In the data rows, zero lies at 4.5, halfway between 4 and 5.
Here is a table of points, one per row:
[4 5 2 4 2 6 4 5 5 2 6 6 3 4 3 2 8 3 5 5 4 6 5 1 6 3 4 4 5 5 4 3 2 2 4 5 5
 3 4 3 8 1 3 5 4 6 5 5]
[5 5 3 4 3 3 4 5 5 6 4 4 1 2 3 5 5 5 7 4 4 7 4 6 6 4 3 9 5 2 2 4 4 3 3 3 5
 4 3 4 3 4 9 1 4 3 5 5]
[5 6 3 5 4 5 4 4 4 6 9 3 5 5 4 6 5 2 4 4 3 2 9 7 6 5 4 5 7 1 5 5 6 6 3 7 5
 5 6 4 5 6 5 6 8 6 7 5]
[4 8 3 9 5 4 6 2 5 5 4 7 8 3 3 5 5 4 6 3 4 4 4 3 5 7 4 6 5 4 4 7 7 5 6 2 5
 6 2 1 6 5 2 2 4 4 3 3]
[4 2 6 4 1 5 4 4 3 3 3 5 4 7 5 5 3 7 3 3 7 5 6 4 4 5 2 9 4 4 6 4 6 3 8 3 4
 3 8 2 4 3 4 4 5 3 4 5]
[5 4 3 6 5 5 4 7 4 3 7 5 4 5 5 5 6 6 7 3 6 5 1 7 3 6 6 4 5 2 4 5 3 5 5 4 4
 8 7 5 3 4 2 4 1 5 9 3]
[4 5 5 3 3 5 8 4 5 5 4 5 2 7 5 7 4 0 5 4 0 0 5 6 2 3 5 6 3 4 6 2 4 5 4 1 4
 4 5 6 3 4 0 2 4 4 4 4]
[6 4 7 5 5 6 3 6 5 7 4 5 4 6 6 5 6 4 7 5 6 3 5 1 6 2 5 7 6 4 7 6 2 7 3 6 4
 5 5 4 2 6 5 7 3 3 3 3]
[4 4 3 5 7 4 7 9 7 5 3 2 6 4 2 4 7 6 5 4 7 1 6 6 5 6 6 7 3 8 2 5 6 6 5 4 5
 3 4 7 4 4 5 5 5 5 4 4]
[3 4 4 6 5 1 3 5 2 3 3 3 3 4 3 0 2 1 2 3 3 2 4 4 2 4 6 6 4 3 3 7 5 6 4 5 0
 5 4 5 5 3 4 4 5 6 5 5]
[4 3 5 1 5 3 2 5 3 6 7 4 5 2 5 4 6 3 4 7 2 4 4 4 5 2 3 3 4 7 3 3 9 5 6 2 5
 4 6 4 4 4 5 4 4 4 7 1]
[4 8 7 6 4 6 6 4 5 4 4 2 2 3 5 3 7 8 2 4 4 5 4 6 5 1 5 5 5 5 4 3 5 3 3 4 2
 7 3 4 5 8 4 6 3 2 5 5]
[5 4 5 5 5 9 5 5 3 3 3 3 5 2 1 3 0 4 7 4 3 3 2 4 6 2 4 3 4 6 4 3 4 4 4 6 7
 4 5 3 1 4 3 2 8 6 5 6]
[4 3 2 3 4 5 6 6 4 5 4 1 3 2 7 4 6 6 3 3 4 6 3 3 4 6 5 4 5 5 9 4 4 6 3 6 4
 4 6 3 7 4 5 0 4 6 2 3]
[5 2 2 5 3 4 4 2 4 4 5 5 4 6 5 1 2 5 3 4 4 4 4 5 6 2 1 2 3 5 3 6 5 6 4 4 6
 7 3 6 4 7 5 3 6 2 4 3]
[5 6 7 5 4 1 9 3 4 4 6 4 3 3 4 7 5 6 2 6 6 5 5 7 3 5 4 2 3 4 5 6 4 3 3 7 6
 4 4 4 3 3 4 3 3 6 4 6]
[4 5 6 5 4 3 2 1 8 0 4 4 5 7 6 6 6 3 5 5 6 5 3 4 6 5 5 6 5 7 4 3 4 6 2 5 5
 7 7 6 4 5 4 3 5 8 4 3]
[2 4 4 5 5 6 4 5 3 3 3 1 5 7 4 4 8 5 4 3 0 6 5 2 5 9 4 4 4 4 4 4 4 3 5 4 5
 4 4 5 0 5 7 4 5 4 4 5]
[5 6 4 4 1 4 3 3 9 5 1 3 6 3 4 4 5 5 5 4 4 4 4 6 4 3 7 2 2 3 6 6 2 5 9 4 5
 3 7 3 5 7 6 6 6 4 6 4]
[3 1 3 4 5 4 5 5 6 5 2 4 7 4 7 6 3 2 3 2 5 3 6 3 4 1 5 4 6 4 1 5 5 2 3 7 6
 4 4 3 3 5 5 3 1 4 3 6]
[5 3 4 6 4 5 4 8 7 6 4 3 2 8 7 7 4 5 5 7 4 6 2 5 3 4 6 4 6 6 5 7 9 4 5 4 5
 5 3 2 6 3 5 6 9 5 6 7]
[3 2 6 8 5 5 4 2 1 7 5 6 6 4 4 7 5 5 5 4 4 5 3 5 1 3 7 4 2 5 3 3 2 6 3 3 5
 5 6 4 6 3 9 5 5 4 3 6]
[7 4 4 2 3 6 2 5 4 3 4 8 5 3 2 6 5 8 6 6 2 3 5 5 1 4 5 6 6 7 6 8 5 3 3 5 3
 4 4 8 5 8 4 3 4 5 4 6]
[5 3 5 1 6 3 7 3 3 3 4 8 4 6 3 6 6 6 4 1 6 4 5 2 5 3 7 3 5 5 6 6 4 5 4 2 4
 5 2 3 5 3 6 4 7 3 8 4]
[0 3 7 1 6 4 5 5 5 5 1 6 8 4 4 5 5 5 5 4 3 7 3 8 6 4 0 5 5 3 5 5 3 6 2 5 4
 4 2 4 6 3 3 7 5 5 4 4]
[8 4 7 4 3 7 4 4 7 5 5 6 6 4 2 5 5 4 2 5 5 5 3 4 4 5 5 3 5 1 4 4 6 7 9 6 2
 5 1 6 3 3 7 3 2 5 4 4]
[2 3 7 6 2 7 2 4 6 5 6 5 4 3 3 2 6 3 4 1 6 5 5 6 2 6 4 2 5 4 5 5 8 4 2 6 6
 4 5 5 5 3 3 5 4 2 5 4]
[3 4 3 3 4 6 3 3 4 3 5 6 5 3 7 4 4 6 4 5 6 1 3 7 5 5 6 5 4 3 6 2 6 2 5 3 4
 6 2 2 3 3 7 8 5 8 2 3]
[5 4 3 4 7 4 4 5 6 3 9 3 8 8 3 3 4 5 4 7 3 3 3 6 6 4 4 5 4 6 6 5 3 4 5 4 4
 5 6 3 6 4 6 4 2 1 3 8]
[4 6 4 4 3 3 3 5 5 7 4 7 1 5 3 4 2 5 4 3 6 2 3 3 6 8 1 2 4 7 6 2 5 6 2 4 6
 4 5 5 5 4 6 6 2 4 6 7]
[2 6 2 4 2 4 3 4 3 5 5 3 5 5 4 8 1 9 3 5 3 4 5 4 8 2 7 4 5 4 2 5 3 5 4 6 4
 4 4 6 3 1 0 4 4 4 3 4]
[3 8 5 4 4 4 3 7 3 2 3 6 5 4 8 2 4 3 4 7 6 5 6 6 4 5 7 3 5 3 5 3 3 6 5 1 8
 3 2 6 5 4 5 2 5 2 3 5]
[2 6 5 4 6 5 5 5 4 8 2 5 6 7 4 3 4 7 5 8 5 3 6 3 2 5 5 5 6 3 3 2 5 4 5 8 5
 7 6 4 7 5 5 3 4 6 7 3]
[5 5 2 6 4 4 4 4 4 7 4 5 6 4 6 4 5 4 6 3 5 8 7 5 5 4 5 4 7 7 6 1 6 7 7 4 2
 6 5 7 3 5 3 4 5 6 5 9]
[9 4 3 4 4 4 5 4 3 4 3 4 4 5 4 3 4 3 3 4 2 5 5 8 3 5 5 6 8 8 4 4 3 5 7 7 8
 7 4 4 6 3 5 7 4 5 4 3]
[4 4 2 4 5 7 5 3 2 4 3 2 2 6 2 6 6 4 8 3 8 4 5 4 5 2 2 2 4 2 6 5 7 3 5 4 5
 6 4 8 6 3 6 5 4 4 2 4]
[7 6 6 2 4 4 6 4 5 7 7 6 7 4 6 1 6 5 3 4 5 4 5 4 5 5 4 7 3 3 4 6 5 4 3 5 7
 8 6 6 3 3 4 4 8 5 5 8]
[5 4 8 5 7 3 2 4 4 4 4 4 2 4 7 4 5 5 8 5 4 3 9 6 7 5 5 3 3 6 5 7 4 3 7 4 4
 5 5 3 5 4 4 3 3 7 6 6]
[6 6 4 5 7 6 6 4 5 3 3 4 5 2 3 5 3 3 1 7 5 5 4 4 5 6 5 3 9 3 4 8 5 4 4 0 4
 4 9 4 4 5 5 6 4 4 4 5]
[5 8 5 3 5 5 4 5 5 3 5 5 5 5 6 6 1 2 7 3 5 6 5 5 5 6 7 5 2 8 4 5 5 3 4 7 1
 6 6 4 6 3 6 4 5 0 5 3]
[5 3 6 4 8 3 3 3 6 8 6 5 4 7 2 4 5 5 3 3 6 5 3 6 6 6 7 4 7 4 4 3 3 0 5 4 4
 2 5 5 5 6 3 3 7 4 1 3]
[8 5 3 5 3 4 4 5 1 6 2 6 7 7 4 4 6 2 4 7 6 7 4 6 6 5 5 4 0 4 5 4 6 3 2 5 3
 3 4 3 4 7 3 5 2 6 5 4]
[6 4 5 7 5 4 5 7 3 3 4 7 3 3 6 6 8 5 4 4 3 2 3 4 6 4 3 4 3 4 2 4 4 5 6 7 3
 3 7 4 6 4 4 6 6 2 2 5]
[6 5 3 4 4 2 5 4 5 5 6 1 6 4 5 5 4 3 6 5 7 3 5 2 0 5 0 2 6 5 3 3 2 4 4 4 1
 4 3 3 2 5 3 4 6 3 4 4]
[5 0 5 8 3 4 7 3 5 5 4 4 5 2 4 3 3 4 6 9 5 4 6 4 6 7 7 5 4 4 7 4 3 3 3 4 3
 5 2 5 4 2 4 6 5 2 5 3]
[3 5 7 3 1 2 7 6 2 6 7 2 5 5 4 3 4 4 8 4 5 4 1 3 5 5 6 6 6 5 4 7 5 4 6 5 6
 5 4 5 6 7 5 6 3 7 2 5]
[5 6 4 6 6 6 5 0 4 3 5 4 6 5 9 4 5 4 5 5 5 4 1 4 5 4 4 7 6 5 5 5 5 4 6 7 5
 0 4 9 5 4 5 5 3 4 9 4]
[2 3 3 5 7 2 7 5 6 2 6 8 4 3 5 5 3 4 6 5 3 6 5 4 4 4 5 4 4 3 6 3 6 4 6 7 5
 5 5 6 4 8 4 6 5 4 5 4]
[3 2 3 1 5 8 5 3 4 5 5 3 2 3 6 5 5 4 3 5 6 5 5 4 5 8 5 4 3 5 1 5 3 8 5 4 4
 5 3 3 6 8 3 4 4 4 5 7]
[7 5 4 3 7 4 3 3 6 5 5 3 3 4 5 4 2 6 6 3 2 7 5 1 2 5 5 6 1 2 4 3 6 5 3 3 6
 4 4 4 6 3 2 8 2 5 3 4]
[7 4 7 7 5 3 3 6 2 2 5 2 7 5 2 7 3 5 2 4 5 4 5 4 5 5 5 5 4 3 6 1 5 5 3 3 6
 3 3 4 7 8 4 5 5 4 6 4]
[3 6 4 7 6 5 3 7 5 7 6 5 4 3 5 7 4 3 1 5 6 6 5 3 4 4 2 7 3 7 7 7 1 1 7 5 6
 7 3 7 4 6 5 5 5 6 6 3]
[6 5 5 6 4 6 7 8 6 5 7 6 5 6 7 3 2 6 6 3 3 6 8 5 5 5 3 3 5 5 2 5 4 4 3 2 2
 4 6 6 6 5 7 4 4 9 4 2]
[3 6 4 5 7 6 5 3 5 4 7 6 2 7 2 3 4 5 4 6 6 6 6 6 3 3 5 5 5 6 5 5 5 8 5 6 5
 1 5 1 2 5 5 5 4 5 2 3]
There is one direction along which these points spread out most. Take the direction at right angles to it along which they spread out most. Go by this last direction. How far along it is each point below, from 0 to 99? The average is 50, and the first point in the table lies past the average. One standard deviation of the points above along it is 16.
[5 0 5 8 3 4 7 3 5 5 4 4 5 2 4 3 3 4 6 9 5 4 6 4 6 7 7 5 4 4 7 4 3 3 3 4 3
 5 2 5 4 2 4 6 5 2 5 3] 27
[2 3 7 6 2 7 2 4 6 5 6 5 4 3 3 2 6 3 4 1 6 5 5 6 2 6 4 2 5 4 5 5 8 4 2 6 6
 4 5 5 5 3 3 5 4 2 5 4] 44
[5 4 5 5 5 9 5 5 3 3 3 3 5 2 1 3 0 4 7 4 3 3 2 4 6 2 4 3 4 6 4 3 4 4 4 6 7
 4 5 3 1 4 3 2 8 6 5 6] 76
[5 3 4 6 4 5 4 8 7 6 4 3 2 8 7 7 4 5 5 7 4 6 2 5 3 4 6 4 6 6 5 7 9 4 5 4 5
 5 3 2 6 3 5 6 9 5 6 7] 49
[5 6 4 6 6 6 5 0 4 3 5 4 6 5 9 4 5 4 5 5 5 4 1 4 5 4 4 7 6 5 5 5 5 4 6 7 5
 0 4 9 5 4 5 5 3 4 9 4] 47
[9 4 3 4 4 4 5 4 3 4 3 4 4 5 4 3 4 3 3 4 2 5 5 8 3 5 5 6 8 8 4 4 3 5 7 7 8
 7 4 4 6 3 5 7 4 5 4 3] 56
[7 5 4 3 7 4 3 3 6 5 5 3 3 4 5 4 2 6 6 3 2 7 5 1 2 5 5 6 1 2 4 3 6 5 3 3 6
 4 4 4 6 3 2 8 2 5 3 4] 54
[2 4 4 5 5 6 4 5 3 3 3 1 5 7 4 4 8 5 4 3 0 6 5 2 5 9 4 4 4 4 4 4 4 3 5 4 5
 4 4 5 0 5 7 4 5 4 4 5] 51
[5 4 3 6 5 5 4 7 4 3 7 5 4 5 5 5 6 6 7 3 6 5 1 7 3 6 6 4 5 2 4 5 3 5 5 4 4
 8 7 5 3 4 2 4 1 5 9 3] 52
[4 6 4 4 3 3 3 5 5 7 4 7 1 5 3 4 2 5 4 3 6 2 3 3 6 8 1 2 4 7 6 2 5 6 2 4 6
 4 5 5 5 4 6 6 2 4 6 7] 57
[2 6 5 4 6 5 5 5 4 8 2 5 6 7 4 3 4 7 5 8 5 3 6 3 2 5 5 5 6 3 3 2 5 4 5 8 5
 7 6 4 7 5 5 3 4 6 7 3] 55
[0 3 7 1 6 4 5 5 5 5 1 6 8 4 4 5 5 5 5 4 3 7 3 8 6 4 0 5 5 3 5 5 3 6 2 5 4
 4 2 4 6 3 3 7 5 5 4 4] 36
[3 2 3 1 5 8 5 3 4 5 5 3 2 3 6 5 5 4 3 5 6 5 5 4 5 8 5 4 3 5 1 5 3 8 5 4 4
 5 3 3 6 8 3 4 4 4 5 7] 58
